Named turns come first, each shown by rows before and after it. Which turns, in which order, take the first row of each pair that follows to the second? Write the first one first, as in the answered first pair.
turn Derik:
[-5 -37 25 5 4 -14 -7 -31 -11 -34 -15 6 -20] |-> [-11 -49 19 -1 4 -22 -13 -16 2 -35 -8 -1 4]
[7 18 11 8 -2 18 1 -14 -8 6 -10 1 -17] |-> [-1 0 -5 10 -1 -3 14 -16 -7 2 -24 -16 -2]
[-2 -25 2 -3 -5 -5 -41 12 21 -8 19 9 27] |-> [13 2 22 4 -6 24 -38 -5 0 -4 17 30 -14]
[-40 -16 1 -7 2 -23 15 18 -14 11 -4 6 3] |-> [-38 -6 10 -12 -1 -13 -3 28 -8 12 15 17 8]
turn Pez:
[28 38 6 -6 -2 44 12 2 -10 4 32 23 -7] |-> [20 30 -25 -7 -8 22 22 24 2 8 36 2 34]
[13 28 -13 -7 -4 19 -1 -5 -22 -1 -42 1 4] |-> [9 25 -23 -8 -7 12 2 2 -17 1 -39 -6 17]
[5 19 -33 -2 -1 -9 26 17 5 9 1 -17 36] |-> [-3 -22 -22 -9 8 -30 17 7 14 -4 -16 -19 31]
turn kido:
[5 -3 12 -9 5 5 5 -13 -4 -5 -7 11 -13] |-> [3 -11 9 -12 5 -2 7 -13 -2 -7 -10 8 -7]
[-10 -17 -27 -3 -10 -43 -11 36 12 -1 1 -10 62] |-> [4 43 -41 10 -22 -14 15 35 -15 12 16 -8 49]
[-4 -4 5 -3 4 -2 -20 7 16 0 10 3 19] |-> [-8 -5 -11 1 3 -14 0 4 7 1 -1 -12 25]
[25 25 30 5 -9 36 -8 -17 -18 12 13 37 -26] |-> [8 -53 40 -10 3 -8 -29 -15 13 -7 -11 27 -6]
turn Telil:
[-3 -21 51 -24 20 1 -24 -37 11 -32 -13 7 -27] |-> [12 60 27 -8 5 41 -5 -20 -8 -7 23 10 -20]
[-2 -6 17 -12 4 5 -21 10 14 -3 11 12 6] |-> [0 4 20 -10 4 11 -22 8 11 0 13 15 -1]
[-14 -36 -1 -9 1 -50 31 -31 -13 12 -44 -22 1] |-> [1 8 14 0 -1 -13 36 -48 -40 17 -37 -1 -39]
turn Sama:
[-2 15 -14 -2 1 2 4 6 -17 25 -4 2 13] |-> [-8 -23 0 -7 10 -14 -11 4 -5 15 -16 4 13]
[10 10 -6 -6 3 18 -12 18 6 -3 24 -8 13] |-> [4 -10 -11 -7 4 1 -10 16 9 -9 15 -18 21]
[3 31 -9 2 -6 17 8 16 2 13 24 -8 16] |-> [-11 -27 -6 -5 3 -16 -3 15 21 -2 3 -19 26]
Pairs:
Between the rows of a pair lie 2 to 3 turns.
[27 16 8 9 6 19 14 -1 -18 -14 10 28 1] |-> [24 19 -4 8 3 16 13 13 -10 -11 19 20 21] => Telil, Derik
[-8 -32 8 -11 19 -4 -3 23 26 -14 -9 8 3] |-> [-1 -22 20 -5 21 8 4 4 8 -14 -18 16 -29] => Pez, Derik
[8 -43 7 -11 10 -26 -13 -4 11 0 -21 -13 17] |-> [13 -31 7 0 11 -17 5 -24 -12 -1 -36 -13 -9] => Telil, Derik
[17 15 17 19 11 13 27 -21 -28 13 -12 -13 -8] |-> [22 19 37 10 12 30 -11 -5 -7 14 14 10 0] => Pez, kido
[-5 -1 13 -17 -2 -2 -37 -7 3 -26 14 7 -19] |-> [0 40 -10 -6 -10 10 -11 -6 -17 -13 23 -3 -18] => Derik, Telil
[17 -31 36 -12 3 -13 -47 23 7 -15 -2 4 10] |-> [10 -48 24 -8 5 -33 -24 9 -5 -22 -28 -14 4] => Telil, kido
[0 25 -7 1 0 25 15 -1 -22 5 6 -1 -6] |-> [-3 20 3 -8 0 27 -11 13 -1 3 22 8 7] => Pez, kido
[-5 -40 14 -9 11 -15 -9 -1 18 -11 0 -3 7] |-> [-4 -33 3 0 11 -18 18 -17 -4 -13 -18 -13 -6] => Pez, kido
[15 47 16 -6 -30 24 4 -21 -2 12 22 -9 -20] |-> [12 25 34 -16 -27 22 -27 -12 21 5 31 4 -12] => kido, Telil
[13 27 41 7 -8 49 -14 -13 -5 -5 16 29 -40] |-> [-3 31 -29 8 -25 15 8 34 16 8 34 -20 49] => Pez, Pez
[-2 -24 7 7 2 -15 15 -18 -13 -8 -29 -5 -16] |-> [3 -18 20 6 3 -1 0 -21 -11 -9 -23 7 -27] => Pez, kido, kido
[0 -37 33 -4 19 3 -43 24 31 1 5 23 3] |-> [9 42 -33 26 0 11 42 12 -24 20 -3 -15 1] => kido, kido
[-2 -15 -10 -1 5 -11 -7 6 17 6 -4 -4 12] |-> [-2 -11 -17 2 5 -13 6 0 9 7 -12 -10 9] => kido, Pez
[-4 25 -24 4 5 10 32 -5 -26 4 -10 -17 3] |-> [2 44 -13 0 4 28 15 3 -19 7 9 1 1] => Telil, kido
[5 -9 41 -1 22 12 -15 -8 -12 -7 2 8 -21] |-> [9 36 5 6 8 20 1 19 -14 9 29 -9 16] => Pez, Pez
[10 29 -11 13 -8 0 48 -35 -34 1 -28 -19 -35] |-> [-8 4 -43 1 -14 -32 34 10 4 3 -8 -43 42] => Pez, Derik
[0 -40 26 0 17 -10 -20 -21 9 5 -19 12 3] |-> [5 24 -16 8 -1 10 -3 8 3 27 17 -1 43] => Pez, Telil, Pez
